Each row has a name. After each piece below comes the name of the row it's from, unless a question asks for something else. Each question is about the rows just above it.

Z11: [ 27  32  -6   0  -7 -12 -14  39   9 -20 -10  -7   7 -13]
Z578: [ -5  -9  -1 -15 -25   5  -8 -10   1   1   4   2   6   5]
Z233: [ -7  -7 -17  14  -3 -14   3  -5  -8   8 -10   7 -13  -7]
Z227: [ 16  19   2  11  -4 -14  -5  21  -5  10 -10  12 -17  -5]
Z856: [ 22  26  -9  51   8  -8  -9 -26 -26  -9  -9 -26  -6 -26]
Z540: [ 14  19  -3   3  -6 -12   2  18  11  -4  15 -17 -13  13]
Z235: [ 10  12 -13   4  -6 -12   2  18 -14  -4 -24   0  21 -16]
Z769: [ 10   9  16  -8  -3  -7  -1  16  -9  -2 -19  -7 -13 -20]
Z828: [ 12  12 -11   7  -3   7   1 -10   9  -5   8  -7   4  13]
[-10   7 -13  -7] is in which row?
Z233
[ -4 -14  -5  21  -5  10 -10  12 -17  -5] is in which row?
Z227
Go on from [  3  -6 -12   2] to the end of its row.
[ 18  11  -4  15 -17 -13  13]
Go on from [ -6   0  -7 -12 -14] to the end of its row.
[ 39   9 -20 -10  -7   7 -13]
How many times does Z856 hold [-9]?
4

Z858: [-15 -15 -15  35   3]
Z723: [ -3  27 -47  39  11]
Z970: [-15 -16 -15  35   3]
Z439: [ -3 -27  -1 -14 -28]
Z391: [ 27 -31   9   7  34]
Z138: [-21 -39  11  13   3]
Where do [-15 -15 -15  35   3] appear?
Z858
Count of [-15] in Z858:
3
Go on from [-15 -15 -15] to the end of its row.
[35  3]

Z79: [  9   7  26 -26 -26  42  11]
Z688: [-45  16 -19  -5 -45 -45 -18]
Z123: [ 30  15  12 -27  -6 -27 -13]
Z300: [ 9  7 11 11 11 -5 11]
After [11 11 11], its row goes on with
[-5 11]
Count of [-5] in Z688:
1
How many times does Z688 hold [-18]?
1
Count of [11] in Z300:
4
Times [-6] occurs in Z123:
1

Z627: [ 4  8  0  5  0 29 14 26  8  8 13  0  1  5  4  9  9 12  4  2 19  4  3 22
  2  3  7  3 23 22  2 31  1  6 19  5 38 13  8  7  7 16  6 10  2]
Z69: [ 6  4  0  1  0  9  5 11 12  1  2  0  0  2  3  4  7  6  3  3  8  4  0 10
  1  3  3  0  8 10  1 13  0  2  7  1 10  7  9  4  3  7  3  4  2]
Z908: [ 3  4  0  4  0 13 11 13 26 11 17  1  0  3  4  6 22 20  3  7 23 10  5 10
  1  7  3  4 15 18  1 39  1  4 14  3 41  6 21  3  8 12 10  7  5]
Z805: [ 5  4  0  3  0  9  9 14 11  9 13  0  0  1  3  2 12 12  3  2 12  5  4 13
  0  3  4  4  5 16  1 21  1  1 12  1 34  9  8  4  3  4  7  2  2]
Z176: [ 6  6  0  5  0 32  4 16 12  3  6  0  0  1  2  2  8  6  4 24  7  4  1 12
  3  4  2  1 13  7  1 15  0  1  6  6 12  4  8  2 11  4  4  2  2]
Z967: [ 8  4  0  7  0 33 17 18 25 11 17  1  1 11  4 19 20 30  5 24 39  9  4 13
  4  7  5  4 47 22  1 62  1 12 22  9 48  5 23  5 14 35  9 21  4]
Z670: [ 2  4  0  1  0 11  9 14  5  2  3  0  1  5  2  8  3 10  3  4 13  2  1 13
  1  1  5  1 18 14  1 20  0  6 12  2 17  9  6  5  2 15  2  9  1]
Z166: [ 7  9  0  6  0 33 12 27 14 11 17  0  0  1  4  2 15 14  6 19 14  6  4 23
  2  4  3  5 11 21  2 26  1  1 16  5 42 13 11  6 10  4  9  2  3]
Z784: [ 4  4  0  3  0 17 10 12  9  5  8  0  1  6  2 11  7 15  3 10 20  3  2 10
  2  2  4  2 25 14  1 31  0  7 13  4 25  5  9  4  6 20  4 12  2]
Z410: [ 6  8  0  2  0 23 15 26 13  4  7  0  1  8  5 13  9 17  6  9 23  4  2 23
  2  3  8  2 29 25  2 36  0  9 21  4 32 16 13  9  6 24  5 15  3]
After [20  3  7], its row goes on with
[23 10  5 10  1  7  3  4 15 18  1 39  1  4 14  3 41  6 21  3  8 12 10  7
  5]
After [12  3  2], its row goes on with
[12  5  4 13  0  3  4  4  5 16  1 21  1  1 12  1 34  9  8  4  3  4  7  2
  2]
[8 5] is in which row?
Z410
find: [25 14  1]
Z784
[26 13] is in which row?
Z410
After [ 2 15  2], its row goes on with
[9 1]

Z417: [-14 -12 -33  16  32  13 -26  -7]
Z478: [ 20 -16  -8  11 -48 -20  25 -34]
Z666: [ -4  -3  26  25  28  -1 -22  37]
Z445: [-48 -20  -8  11 -16  20  16  -3]
Z898: [  1  24  -9   1 -15  32   1  38]
Z45: [-29  11 -27 -37   0  -9 -28 -16]
Which row holds [-48 -20  -8  11 -16  20]?
Z445
Which row holds [-27 -37   0  -9 -28 -16]?
Z45

Z124: [  4   6  -5   6   4   4 -24   6]
Z473: [-6 -5 -5 13 13 -6 -8 -5]
Z817: [-15  28  23  12  37   6  11  -4]
Z863: [ -9  10 -12   4 -20  50 -26  17]
Z539: [-35   6  -5   1 -32   4 -13  10]
Z579: [ 47  -7   5  18  -8   0 -12 -18]
Z494: [-11 -26 -19 -12  -6 -30   7  -5]
Z724: [ 47 -41 -10  18  -8   0 -12 -18]
Where do [  6  -5   6   4   4 -24   6] appear?
Z124
How many times does Z124 hold [6]?
3
Times [-5] occurs in Z473:
3
How many times does Z724 hold [18]?
1

Z168: [-46  13  48 -22]
Z377: [  3 -23 -24   3]
Z993: [-47  13  48  23]
How many times does Z377 hold [-24]?
1
How many times does Z168 hold [-22]?
1
Times [3] occurs in Z377:
2
Go on from [-47  13  48] to the end of its row.
[23]

Z128: [37 -9 -7 -7 -9 -9]
Z147: [ -7  -8 -10   3  12 -40]
Z212: [ -5   3 -41   8  -3  -8]
Z639: [  7 -29   7   3   6  11]
Z52: [ 32   2 -17   5 -18 -54]
Z640: [ 10  22   8 -38   6   4]
Z924: [ -9   9  37  16 -26 -28]
Z553: [-45  33  13  -3 -25 -28]
Z195: [  8  -1 -58  24  -2  21]
The row with [-7 -9 -9] is
Z128
find: [ 8 -3]
Z212
Where do [37 -9 -7] appear?
Z128
[33 13] is in which row?
Z553
The rest of the row after [-45  33  13]:
[ -3 -25 -28]
Times [-9] occurs in Z128:
3
Go on from [  7 -29   7   3   6] to the end of its row.
[11]

